Each cloud below is a set of points, in no order, taken from a shape made of curves that can fork, meet and close up, bent smoothly into 17 dimensions.
After each cloud, say how many separate pieces and how many independent loops its shape has (a theta shape has two loops).
In the rows, zero is written as 128.

kedek (56 x 17):
[[125 148  75 177 149 134 152 166 159 157 143 129 154 157 138  83 137]
 [163 104 182  59 107 145 115  79 116  93 122 109 106  85 115 191 114]
 [111 130 160  97 103 136 117  89 136 119 118 115 100  85 101 184 110]
 [142 106 172  70 112 145 122  75 117  98 118  99  92  70 106 194 101]
 [136 148  80 173 144 139 143 160 164 153 149 124 155 149 140  92 136]
 [123 149  74 178 151 132 155 167 158 157 140 132 153 161 138  80 137]
 [ 93 156  66 188 167 109 157 178 143 156 122 154 149 174 142  79 135]
 [132 148  79 173 145 137 147 162 163 154 147 124 154 152 139  89 137]
 [113 163  75 181 144 116 126 170 160 147 144 150 159 158 157 109 130]
 [154 103 176  63 112 145 119  76 115  94 119  99  96  73 110 194 103]
 [113 127 161  92 104 137 120  85 132 116 118 113  96  82  99 185 108]
 [166 107 184  64 107 145 111  85 121  92 124 113 112  92 121 185 119]
 [166 110 183  74 107 147 110  89 127  93 126 111 112  91 124 180 120]
 [160 113 178  89 112 150 112  92 135  94 126 104 108  88 121 172 115]
 [138 155  84 177 137 138 128 161 169 148 157 128 159 148 148 101 139]
 [113 131 160 101 105 137 116  92 140 119 120 116 103  89 103 179 111]
 [101 164  70 182 154 109 134 172 152 149 133 155 154 161 155 107 125]
 [112 150  71 181 154 126 159 171 153 159 134 137 153 166 138  74 137]
 [137 109 170  74 111 143 122  76 118 102 117  99  92  70 104 192 101]
 [122 161  79 181 139 124 123 168 165 148 151 144 162 156 156 106 138]
 [139 149  84 174 141 140 138 159 166 151 153 123 155 148 142  97 138]
 [150 118 173  98 113 150 114  93 138  98 125 104 104  87 118 168 113]
 [155 103 178  62 111 146 119  76 115  95 119 101  99  76 111 194 105]
 [143 120 170 101 113 148 114  93 139 102 124 105 103  88 115 169 113]
 [139 150  84 175 141 139 136 159 167 151 154 123 155 147 144  98 138]
 [123 130 163 104 106 140 115  94 141 115 122 114 103  90 108 174 112]
 [138 123 168 102 112 147 114  93 139 106 123 107 103  89 113 170 113]
 [134 156  83 179 136 134 125 163 169 149 156 132 161 150 151 103 140]
 [159 103 180  60 110 146 117  77 115  94 121 104 102  79 113 194 108]
 [139 152  85 176 138 138 130 160 169 149 156 126 159 147 147 101 140]
 [130 126 164 104 108 142 115  94 140 111 122 111 104  90 110 171 113]
 [ 96 162  67 184 161 108 142 174 148 150 129 155 151 163 150 100 125]
 [166 109 183  68 107 146 110  87 123  93 125 113 113  93 122 182 120]
 [117 122 162  88 104 138 120  83 128 114 117 110  95  78 100 187 107]
 [ 95 154  66 189 166 113 161 178 143 158 122 151 150 174 141  73 137]
 [164 112 182  78 108 149 111  91 130  91 126 109 110  91 123 176 117]
 [ 91 158  65 187 166 107 153 176 143 154 123 154 149 169 145  86 132]
 [116 163  76 182 142 119 124 170 163 148 147 148 161 158 157 109 134]
 [128 114 166  79 109 141 123  78 122 106 117 103  92  73 101 191 102]
 [ 93 159  65 186 164 108 148 176 144 153 125 155 149 168 148  92 130]
 [111 131 160  99 104 136 116  90 138 120 119 116 101  88 101 181 111]
 [123 118 165  83 107 140 121  79 125 110 117 107  93  75 101 189 104]
 [131 158  82 180 137 130 125 165 168 149 155 136 162 152 152 103 140]
 [149 104 175  66 112 146 121  75 115  96 119  98  94  72 108 193 101]
 [ 97 163  68 182 158 108 138 173 149 150 131 154 153 161 153 105 125]
 [165 105 183  61 107 144 113  83 118  93 123 112 110  89 118 189 118]
 [ 98 153  66 189 164 115 161 177 144 158 124 149 151 175 140  71 139]
 [101 152  68 186 162 118 162 177 147 158 126 146 151 174 139  70 139]
 [103 165  72 181 152 109 132 171 154 148 136 154 155 159 156 109 125]
 [164 104 182  59 108 145 114  81 116  93 122 110 108  86 116 190 116]
 [162 113 181  86 110 149 110  91 133  92 127 106 109  90 122 173 116]
 [107 151  69 183 158 123 161 175 150 159 130 141 151 169 138  72 139]
 [156 115 177  93 112 150 112  93 136  96 126 103 106  88 121 169 114]
 [117 131 160 103 105 138 116  93 140 117 120 115 103  88 106 177 112]
 [110 164  74 181 146 114 127 172 159 146 142 152 158 159 158 109 129]
 [128 160  81 180 136 128 124 166 168 149 154 140 162 154 155 105 138]]
pieces	2
loops	2

Tepen (64 x 17):
[[ 79  40 161 128 125  49 137 158  82  73 115  92 183  69  57 125  86]
 [ 76  38 163 126 124  50 134 162  78  73 120  88 184  66  56 122  85]
 [155 185  97 152 128 173 109 128 134 163 162 144 116 174 170 122 164]
 [ 73  39 165 126 123  50 134 164  78  74 123  87 185  67  55 122  84]
 [131 129 145 138 121 122 146 126 118 131 115 142 134 145 130 145 122]
 [ 67  45 173 127 119  54 139 164  82  78 127  87 184  78  56 128  81]
 [ 72  54 165 128 117  61 140 165  87  81 132  88 178  85  65 133  88]
 [106 120 166 132 117 113 157 133 127 124 115 125 129 149 131 159  98]
 [ 70  40 169 126 121  51 136 165  79  75 124  87 186  70  55 123  82]
 [ 69  51 169 128 117  58 140 165  86  80 130  88 180  83  62 131  85]
 [127 124 149 136 120 118 149 127 117 128 113 140 135 144 127 148 117]
 [ 82  55 162 129 120  59 148 152  94  79 112 101 173  91  67 141  88]
 [131 133 138 140 122 128 141 128 123 133 122 139 132 149 135 144 124]
 [148 192 109 150 130 172 110 125 136 165 162 143 113 177 176 123 159]
 [ 75  56 161 128 117  63 140 164  88  82 132  89 175  87  68 134  91]
 [129 134 136 140 122 129 140 129 125 134 124 137 131 151 136 144 124]
 [151 186 101 151 129 171 109 128 134 163 163 142 116 175 171 122 161]
 [123 139 141 141 123 131 140 130 133 137 126 132 126 157 145 145 118]
 [184 194  88 149 128 185 116 117 148 175 140 166  97 179 180 132 172]
 [176 209 107 141 126 193 118 116 154 185 146 164  88 183 192 134 168]
 [177 190  86 152 129 181 112 121 141 171 148 159 107 176 175 126 172]
 [ 81  45 163 129 125  52 144 152  90  75 107  99 178  80  60 133  86]
 [165 187  91 152 129 176 109 126 136 167 158 150 114 175 171 122 168]
 [183 201  97 143 125 193 120 117 156 182 140 167  88 181 187 137 170]
 [168 210 113 142 128 189 116 116 149 183 150 160  93 182 192 130 165]
 [182 204 100 142 124 194 120 117 156 184 142 166  87 182 189 137 169]
 [107 113 166 131 115 109 158 134 122 119 112 127 134 144 123 161  99]
 [185 195  90 148 127 186 118 117 150 176 139 167  95 179 181 133 172]
 [181 192  86 151 128 182 113 119 144 172 145 163 103 177 177 128 173]
 [132 131 141 139 122 125 144 126 119 132 118 142 134 146 132 144 124]
 [ 82  47 163 129 124  53 146 151  92  76 107 101 177  82  62 136  86]
 [ 82  53 163 129 121  57 149 150  94  78 109 101 173  89  65 140  87]
 [105 114 168 130 115 109 159 134 124 119 113 125 132 146 125 161  96]
 [ 68  48 172 127 117  56 140 164  84  79 129  88 182  81  59 129  82]
 [149 189 105 151 130 171 110 127 134 164 163 142 115 175 173 123 160]
 [149 197 113 149 131 174 110 122 137 168 161 146 110 178 180 123 159]
 [121 137 150 139 123 128 144 129 132 136 121 132 125 156 145 148 112]
 [161 186  93 152 128 175 109 127 135 165 160 147 115 174 171 122 166]
 [111 125 163 134 119 118 154 131 129 128 116 128 127 151 136 156 102]
 [175 190  87 152 129 180 111 122 139 170 150 157 109 175 174 125 172]
 [115 131 158 136 120 123 149 130 131 132 118 130 126 153 141 152 106]
 [156 205 116 146 131 180 112 118 141 176 156 153 103 180 188 125 161]
 [ 80  41 161 128 126  50 139 156  84  73 112  95 181  72  58 127  86]
 [125 136 136 141 123 130 139 131 131 135 127 133 128 155 141 145 121]
 [153 202 116 147 132 177 111 120 139 173 158 149 106 180 184 124 159]
 [182 193  87 150 128 184 115 118 146 174 142 165 100 177 178 130 173]
 [ 81  56 161 129 119  62 146 156  92  81 119  98 172  90  69 140  91]
 [122 120 154 135 119 115 152 129 118 125 111 137 135 143 125 152 112]
 [170 188  88 152 129 178 110 124 137 168 154 153 112 175 173 123 170]
 [ 80  57 160 129 118  63 144 158  92  82 123  95 173  90  69 138  92]
 [ 68  43 172 127 119  53 138 164  81  77 126  87 185  76  56 126  82]
 [161 208 116 144 130 183 114 117 143 179 154 155  99 181 190 127 162]
 [116 117 159 134 117 112 155 130 119 122 111 133 135 143 123 156 108]
 [127 136 136 141 123 130 139 131 129 135 127 134 129 154 139 144 122]
 [118 134 154 137 122 125 147 130 132 135 119 131 125 154 143 150 109]
 [111 113 163 132 115 109 157 132 120 120 111 129 135 144 123 159 102]
 [172 211 111 142 127 191 117 116 151 184 149 162  90 182 193 132 166]
 [124 138 138 141 123 131 139 131 132 135 127 132 126 156 143 145 119]
 [122 138 146 139 124 130 142 130 133 137 123 133 125 157 146 147 115]
 [179 207 104 141 125 195 119 117 155 184 144 165  87 182 191 136 169]
 [104 116 169 130 116 110 158 134 125 120 114 124 131 147 127 161  97]
 [185 199  94 145 125 191 120 117 155 180 139 167  90 181 184 137 170]
 [185 197  91 147 126 188 119 117 152 178 139 167  92 179 182 135 171]
 [ 79  57 159 129 117  64 142 161  90  82 128  92 174  88  69 137  92]]
pieces	3
loops	3

kenuv (80 x 17):
[[139 149 154 118 158 106 109 132  80 106  83  93 145 150 165 146 130]
 [114 172 138 135 114 102 112 142  90 123  98  78 129 169 189 146 109]
 [132 143 116 119 131 120 144 116 139 141 101 117 126 108 116 131 131]
 [131 150  71 115 108 141 178 110 189 172 106 139 115  84  62 147 140]
 [ 72 177 127 149  72 129 128 146 137 146 141 104  85 166 195 128  94]
 [124 164 139 129 127 103 114 136  91 121  93  85 135 156 174 146 116]
 [137 142 150 116 158 112 118 125  98 112  90 107 140 134 150 135 133]
 [131  96 146  94 181 147 141  91 166 116 121 173 119  69  86  86 159]
 [129  97 150  95 182 148 138  93 162 113 123 172 119  72  91  85 159]
 [139 145 153 116 160 109 112 128  87 107  85 100 143 143 158 141 131]
 [137 150 150 120 152 105 111 131  85 110  84  94 143 147 164 145 128]
 [123 147  79 117 109 143 176 111 190 170 113 141 108  88  73 139 137]
 [135 124 171 103 187 127 112 119 100  95  96 130 137 126 145 121 147]
 [136  94 166  89 204 147 130  98 142  98 112 171 127  83 100  91 164]
 [133  95 163  90 199 148 131  97 148 101 116 172 124  81  99  89 163]
 [135 129 169 106 181 123 110 123  96  97  94 124 137 132 152 125 143]
 [139  95 169  87 210 146 128  99 136  95 108 169 130  84 101  94 165]
 [129  97 156  93 187 149 135  95 157 109 122 173 119  77  96  86 159]
 [ 76 190 127 150  73 117 120 155 116 140 130  83  95 187 212 141  90]
 [121 147  86 117 112 141 172 112 183 165 113 138 108  93  81 136 136]
 [ 67 206 112 155  58 118 127 168 118 148 129  70  91 203 219 158  86]
 [ 71 189 126 151  70 120 121 155 121 142 135  86  91 185 211 139  88]
 [141 148 158 117 164 106 106 133  75 101  80  93 148 154 167 148 131]
 [ 63 191 123 154  61 127 127 157 131 147 143  92  81 186 212 138  86]
 [110 174 138 137 112 102 111 144  91 124 101  78 127 170 192 145 107]
 [ 95 170 137 140  98 113 116 140 113 131 121  94 110 162 192 130 102]
 [138 145 160 116 167 110 107 131  80 101  84 100 145 149 165 142 133]
 [ 58 194 118 157  54 131 131 160 136 152 146  93  76 188 212 141  84]
 [ 64 207 109 157  54 121 129 169 121 151 132  73  88 203 219 158  84]
 [ 57 198 113 159  49 132 134 163 137 155 146  91  74 191 212 146  83]
 [ 75 200 118 151  69 114 122 163 110 142 123  71  98 199 217 154  89]
 [144  97 172  87 215 142 124 102 124  90 101 162 136  92 105 101 166]
 [133 136 138 115 149 118 128 117 121 123 100 119 131 115 132 125 134]
 [135 139 145 115 155 115 121 121 108 115  94 112 136 125 143 130 134]
 [135 152 146 122 146 105 114 132  89 114  86  93 141 147 163 144 126]
 [104 174 139 138 105 105 112 144  97 126 109  81 120 170 195 140 104]
 [107 175 138 138 107 104 111 144  93 124 105  78 123 171 195 143 105]
 [158  82 130  86 191 142 154  83 171 122  98 174 132  46  39 100 172]
 [134 140 123 118 137 118 138 115 132 134  99 116 128 111 122 129 132]
 [ 58 204 108 160  47 128 135 167 132 156 142  83  78 197 214 153  82]
 [142  95 170  86 213 144 127 100 131  93 105 166 133  87 102  97 167]
 [123 147  93 117 116 137 166 113 173 160 110 133 112  97  92 135 134]
 [130  97 160  92 193 148 133  96 152 104 119 172 122  79  99  88 161]
 [135 137 142 115 153 117 125 119 114 119  97 116 133 120 137 127 135]
 [ 78 172 130 146  79 126 126 141 135 143 138 106  90 160 189 125  98]
 [135 133 167 109 176 120 109 125  92  98  92 117 139 136 156 129 140]
 [127 145 105 119 125 127 154 115 155 150 104 123 119 103 105 133 132]
 [150  87 134  89 187 144 151  85 170 122 106 173 127  52  52  95 168]
 [143 102 173  90 212 138 121 106 116  90  99 155 138 100 115 107 163]
 [127 148  73 115 107 143 179 111 191 172 110 141 112  84  64 144 139]
 [124 147  76 116 108 144 178 111 192 172 112 142 109  86  69 141 138]
 [133 137 131 117 144 117 132 116 126 127 100 118 130 113 128 126 133]
 [ 83 169 133 144  85 124 123 140 132 140 135 106  95 157 187 124  99]
 [133 137 135 116 146 118 130 116 124 125 100 118 130 114 130 124 134]
 [ 66 190 125 153  65 125 124 157 127 145 140  90  84 185 212 138  87]
 [137  94 141  93 181 146 145  89 169 119 117 173 121  63  75  89 161]
 [130 157 142 125 138 104 114 132  92 118  89  90 138 148 166 144 123]
 [130 145 109 119 127 123 150 116 148 146 102 120 123 106 111 133 132]
 [ 72 203 116 152  65 115 124 165 112 144 125  70  96 201 218 155  88]
 [134 151  71 113 109 138 178 111 186 171 102 137 119  84  62 150 140]
 [133 136 140 115 151 118 127 117 119 120  99 118 132 118 134 125 135]
 [134 139 126 118 139 117 136 116 129 131 100 117 129 112 125 128 133]
 [ 64 187 122 154  62 130 130 154 137 149 145  98  79 179 204 135  88]
 [136 140 163 113 171 114 108 129  85 100  88 107 142 144 161 136 136]
 [ 78 196 123 149  73 113 120 160 109 139 123  74 100 194 214 150  91]
 [120 168 138 132 121 102 113 139  91 122  94  81 132 161 181 147 113]
 [140 154  71 112 113 134 176 111 178 171  94 131 125  86  61 155 141]
 [ 61 206 107 159  49 125 132 169 127 154 138  77  82 200 217 156  83]
 [ 90 169 136 141  93 118 119 139 121 135 127 100 104 158 188 126 102]
 [ 58 201 110 160  47 130 134 165 134 156 144  86  76 194 213 151  82]
 [142 108 173  93 205 135 118 110 112  90  98 149 137 108 124 111 158]
 [100 173 138 139 102 108 113 143 103 128 114  86 116 167 195 136 103]
 [138 118 172  99 195 130 114 116 105  93  97 139 137 119 137 116 151]
 [124 146  98 118 120 132 160 114 164 155 107 128 115 101  98 134 133]
 [ 87 168 134 142  90 120 121 139 126 137 131 103 100 156 187 124 101]
 [144  90 136  91 184 145 149  87 170 121 111 173 124  57  62  92 165]
 [ 78 192 125 149  75 113 120 158 111 139 124  77  99 190 213 146  91]
 [140 111 173  95 202 134 116 112 109  92  97 145 137 112 129 112 156]
 [127 160 140 127 131 104 115 134  92 120  91  87 136 152 170 145 119]
 [144  98 173  88 214 141 123 103 122  90 100 160 137  94 108 103 165]]
pieces	1
loops	1
